One vector is turned by the same rotation once a tick. Each row is the vector after some number of ticks, and that number follows the row.
The counts run from 0 to 151.
[156 116 149 129 101 163 157 122 121 146 121  74 171 160 107 134 152 152
 160 101  82 148 130 141 137 137  91  82 134 154  90 138 122 133 111 122
 164 150 118 124  94 162 160 124 115 103 125 118  91  74 142] : 4
[177 117 139  94 177 159 110 137 147 127 131 153 165 120 102 107 127  80
 123 154 116 113 132 104 113 167 138 142 131 143 137 109 122 126  89 149
 120 150 160 121  91 143 182 122  84 191 158 116 142 133 120] : 116
[161 132 162 104 162 142 115 105  76 117 123 108 173 131  93 111 165 143
 149 119 136 148 103 171  89 125 103 151 184 115 111  82 112 121 103 140
 172 138 122 173 165 139 103 128 104  92 152 128 123 109  88] : 134
[117  84 153 123 121 175 105 123 126 163 130 138 174 139 117 135  91 128
 150 125 108 115 115 154  88  97  76  96 104 148  52  91 124 100 124 125
 147 133 131 126 133 153 144 128 154 110 156 153 119 133 102] : 94
[150  98 140 104 136 199  99 150 123 114 146 153 153 106 111 111 122  88
 105 168 115 114 131 128 129 189  84 133 135 153 103 120 133 144  97 128
 153 145 173  84 113 139 134 122 121 153 157 155 120 170  89] : 18
[129 187 108 104 127 145 143 123  86 103 182  89 154 136 141 114 159  60
 131 144 102 152 136 145 149 125  99 136 103 129 119 129 121 144  86 136
 133 160 142  98  99 170 154 164 130 137 117 158 130  87 159] : 71
[192 127 117 116 110 187 112 137 101 134 134  78 134 136 105 127 120  86
  95 178 123 127  87 121 134 166 110 130 110 174 139 129 141 154 105 149
 143 183 140  83  99 135 144 108 133 161 160 118 111 131 125] : 21
[140  98 151 140 102 184 123 126 116 137  97 109 162 144  92 147 122 163
 163  98 127 134 109 132 105 109  75  82 114 155  73 110 127 129 109  93
 158 179 124 102 131 156 127 121 122 105 169 130 105 112  91] : 96
[171  91 143  97 147 178 112 141 131 144 149 121 156 116 112 136 123  80
  90 159  98 110 105 142 117 188  81 146 142 158 126 158 123 135 124 157
 164 143 146 106 102 127 167  94 140 135 158 157  77 125 139] : 16
[107 134 141 115 117 167 105 116 112 149 126 102 138 164 147 151 108  86
 151 125  65 107 109 152  95 105 103  74  95 169  96  57 134 110 108 126
 144 160 138 118 134 140 152 124 153 138 154 125 129 121  84] : 88
[150  88 156 108 118 180 140 148 141 139 145 110 145 125 135 102 146 100
 143 149  74 122 132 144 142 183  95 115 123 156  71 120 147 178 117 137
 170 143 177  95  88 132 156 138 132 162 130 137 105 109 108] : 12
[132 114 141 103 172 151  87 118 113 126 139 142 162 109 134 110 133  93
 157 117 121 115 116 198  82 104  85 156 147  98 100 120 112 162 124 151
 163 133 155 139 167 107 149 133 152 123 162 164 108 104 112] : 143
[165  96 161 117 134 168 137 161 152 111 103 149 163 110  93 112 152 144
 161 124 133 128 119 112 116 137  97 119 131 131  85 141 125 170 107 111
 157 159 169  85  99 146 171 138  86 160 170 134 119 106 121] : 106
[114 171 123  99 122 170 114 124  71  79 135 112 142 123 131 142 150  88
 169 123  80 117 119 132 139 145 123  81 135 149 138  81 118 152  56 117
 155 156 145 107 142 152 141 143 112 130 109 138 133 151 107] : 79
[143 197 118 118 126 141 122 114  93 137  95  92 155 178  93 125 141 120
 150 138 149 140  99 133  88 118 134 113 144 150 121 109 105 125  85 114
 158 182 114 157 153 143 140 129 110 114 202 148 146 103 143] : 37
[140 113 108 120 190 150  90 110 150 155 101 121 161 157 131  94 129 102
 172 110 119 124 126 188  87 113 113 152 149 120 142 111 117 142 126 133
 155 166 137 149 111  89 173 105 141 135 153 111  87  83 117] : 49
[153 152 112 102 157 147 109 114 103 141 137 115 175 148 111 107 117 108
 124 186 148 132  71 133  91 117 140 146 114 132  91  80 113 106  99 167
 137 135 118 161 141 163 153 140 121 136 174 158 136 124 163] : 33
[202  96 148  79 135 171  86 131  83 115 149 134 166  91  97 114 114 121
 107 186 144 118  83 122 118 150 117 135 116 145 122  98 134 133 103 160
 117 129 139 126 136 163 131 127 110 160 147 130 126 158 116] : 24
[123  93 138 131 121 167 141 125 127 136 120 118 172 153 123 102 138 151
 184 108  82 141 143 145 140 140  95  90 116 138  55  82 129 114 102  98
 161 131 132 120  91 170 142 141 107 109 107 129 111 116 105] : 2
[198 139 140 115 130 147 119 127  81 110 168  96 171 118 100 117 150 115
 133 118 146 163 144 148 142  96  68 136 125 131 150 162 111 124 108 140
 105 162 126  90  97 171 126 136 115 125 116 117  95  69 132] : 64
[100 107 118 135 155 162 143 118 145 159 126 122 175 159 138 123 119 114
 147 106  79 136 125 133 109 123  92 118 112 140  84  83 119  65 105 126
 162 143 108 136  80 161 177 124 120  86 121 139  90  93 124] : 0
[148 111 107 128 157 166 106 132 112 133 178 124 181 127 144  64 125  94
 142 144 142 157 161 169 141 103  74 148 109 121  98 124 132 124 109 122
 108 153 155  84  72 160 121 153 142 140 113 136 117  97 101] : 61
[156 127 120 117 172 146  92 112 129 142  86 100 161 158 116 114 138 113
 180  91 124 125 124 173  79 112 119 133 155 131 158 128 111 150 124 121
 156 182 128 144 122  85 162  96 121 129 166  98  98  83 117] : 48
[180  91 155 108 170 153  95 120 129 140 149 140 179 116 119  96 124 104
 159 103 129 129 171 170 104  92  80 139 130 118 129 126 127 138 131 126
 111 161 158 114 104 120 138 128 123 157 144 103 118  80  73] : 56
[158 159 117 112 132 176  98 133  96 147 146 110 154 147 101 121  93  80
  84 194 148 130  97 117 101 138 111 148 120 161 115 118 120  92  91 134
 134 167 129 108 123 159 133 118 132 131 197 159 143 145 138] : 27
[116 159 111 131 168 153 111 102  95 139 128  95 154 166 131 104 141 109
 133 132 134 149 108 180  89 138 101 161 171 132 107  99 108 117 110 127
 191 162 116 149 149 124 123 125 148  73 174 159 110  98 108] : 136
[149  55 144 125 142 184 132 134 144 138 114 149 170 106 119 109 127 159
 167 127 129 133  93 123 105 117  85 125 100 124  52  89 139 143 131 144
 158 138 135 107 109 155 168 143 119 133 137 140  84 101 125] : 100
[180  81 145 116 176 155  94 127 107 119 136 150 179 100 108  91 130 130
 161  94 148 145 161 165 110 103  73 145 141 116 146 117 125 127 126 127
 115 161 152 104 100 125 131 115 110 138 124 100  99 104  66] : 57
[130  95 110 112 195 156  82 115 151 150 118 137 174 142 149  74 123 101
 180 117 115 119 142 182  98 116 110 157 137 115 120  93 115 139 129 129
 149 148 152 139 112  93 160 115 143 141 137 122 106 108  97] : 50
[161 158 134 106 123 163 111 131  98 118 128 126 146 129  98 118 124 108
 122 175 147 133  95 108 106 125 127 115 101 147 104  63 134 126  83 138
 121 167 150 115 128 175 129 156 100 169 180 131 171 144 102] : 29
[119 149 130 118 151 156 111 114  95 127 130 110 144 148 137  84 150 112
 171 133 126 145 131 187 101 121 109 139 150 116  67  81 122 164 107 123
 184 154 164 135 151 119 108 152 149 126 156 140 142 107  86] : 138
[194 141 124  85 129 152 103 120 103 141 153 115 180 157 100  91 129 107
 145 180 109 128 144 127 128 145 140 110 144 156 116  94 125 117  95 141
 111 134 157 149 104 161 118 133  94 178 146 105 178 150 105] : 122
[129 133 130 109 156 166 121 128  78  75 166 145 174  96 120  98 157 101
 133 120 141 158 136 131 149 133  80 152 129 103 128 115 117 114  69 123
 132 147 144  89 109 182 126 154  94 109  98 151 112 124 104] : 68
[101 151 124 122 121 173  94 114 101 147 120  93 138 171 135 170 100  77
 142 128  73 104 109 147 101 112  99  75 111 181 117  85 113  99 106 110
 156 171 120 111 133 138 153 103 157 107 159 133 109 129 105] : 87
[173 103 119 103 153 167  64 122  90 104 133 139 178  96 109 123 130 119
 175 118 154 128 108 168 117  81  86 121 116 113 172 149 103 156 111 133
 115 156 122 104 137 120 140 105 134 121 113 131  79 114 147] : 151
